Where one turn sends some rows of the set: a few examples, then the rows asked:
S: -0.7 6.0 0.0 6.9 2.0 -2.9 -2.7 -6.8 9.5 31.1 9.5 2.8 -22.1 -0.1 -19.8
 4.8 0.1 -9.3 -3.5
Y: 8.1 -28.3 -5.6 1.8 19.2 0.4 -9.0 3.6 23.6 8.9 -1.3 -8.4 19.2 5.2 -13.5
 -2.2 5.6 -19.5 8.2
N: 3.9 -12.8 16.7 1.2 0.8 -5.2 -7.0 -1.4 2.5 19.9 -17.5 -4.4 6.4 3.9 18.4
 -8.6 10.7 -2.8 -11.0
X: -15.9 10.3 7.9 1.5 2.2 -18.2 -8.1 0.2 9.5 15.9 -1.0 -0.9 17.7 -2.9 -27.7
 2.2 -3.2 1.4 -8.8
L: 8.0 -1.9 -7.1 6.7 -2.4 -1.4 10.7 -3.2 15.1 20.7 21.1 0.5 -20.2 -7.9
 -18.0 -18.5 -3.9 -18.8 3.7
T: -2.7 -8.6 -6.3 -5.0 -7.0 -7.2 -7.8 13.2 -1.7 -30.7 38.7 3.2 8.2 4.5
 -14.8 -8.9 -3.3 0.7 -4.0
Q: 1.1 4.5 -14.9 -9.5 -0.2 -5.3 24.3 -12.9 -0.5 -5.6 -2.0 4.1 -0.7 0.4
 -28.4 -20.6 2.5 -15.4 0.8
H: 8.3 -13.5 -4.4 5.0 6.5 -4.9 18.3 30.3 4.4 -0.8 16.0 14.9 0.4 22.2 -22.8
 -1.6 1.4 -2.0 -0.5
D: -4.6 -8.8 10.9 3.7 -13.0 -14.2 -0.5 16.5 3.1 -35.8 12.5 11.0 -0.9 -0.7
 11.9 -6.7 -13.8 7.4 -1.0
E: 3.5 -6.6 16.3 -18.6 -7.3 11.2 12.8 9.4 -1.4 -3.7 8.5 -6.8 -28.5 8.9 -5.8
 -10.4 8.3 -13.0 -9.7
P: 6.0 -21.4 -16.1 5.3 2.0 -7.2 -6.6 2.7 4.1 -22.5 13.7 -2.3 29.6 2.5 10.0
 -13.5 8.7 -3.0 -12.2
V: 16.3 -18.1 20.3 3.8 -7.6 -9.5 0.8 21.4 14.5 4.2 19.3 0.4 3.1 2.4 6.3
 -19.1 -9.7 -10.4 21.9
B: -9.0 -8.4 6.9 -12.3 -8.9 -0.1 -6.2 -9.5 1.9 -40.4 -0.4 -3.2 -8.1 -9.5
 6.7 -3.6 -3.0 -9.5 -4.4
M: 16.9 -3.9 -7.1 18.5 5.9 -4.9 1.5 -8.2 18.5 31.5 2.5 2.0 -5.1 2.6 -4.3
 2.1 2.7 -14.5 10.7
W: 10.0 20.8 16.2 -12.9 -5.1 -10.0 1.1 -13.3 11.5 4.3 -3.2 4.8 -9.9 5.0
 -5.7 -3.5 -6.6 10.0 20.4
J: -5.2 1.3 17.0 -1.3 -5.7 -11.2 -15.8 2.1 12.1 -30.2 -0.2 4.4 0.8 1.8 8.4
 17.8 -9.8 12.0 2.7
A: 10.5 -8.2 -5.0 22.4 -2.1 -5.7 13.3 14.0 12.8 28.3 14.8 3.5 -9.6 1.9 -4.0
 -10.0 2.9 -13.2 -8.9
C: -2.2 1.8 -13.7 -17.8 1.5 2.6 -11.8 -17.0 -2.9 -30.9 12.4 -4.3 2.7 5.8
 -15.6 8.6 10.2 -3.0 -5.1
K: 5.4 -22.8 1.2 0.4 0.9 -2.0 -3.8 -2.3 10.5 -33.1 -10.1 1.4 4.6 1.2 25.2
 -0.9 0.9 -0.7 -3.2
G: 5.3 6.9 -8.8 4.3 1.4 -14.1 -14.6 -6.1 3.9 -17.0 6.6 4.6 27.1 11.3 0.1
 14.1 5.2 17.1 -3.2

C turns into -> T
X turns into -> Q
Now find these:
W turns into -> E
A turns into -> M
B turns into -> D

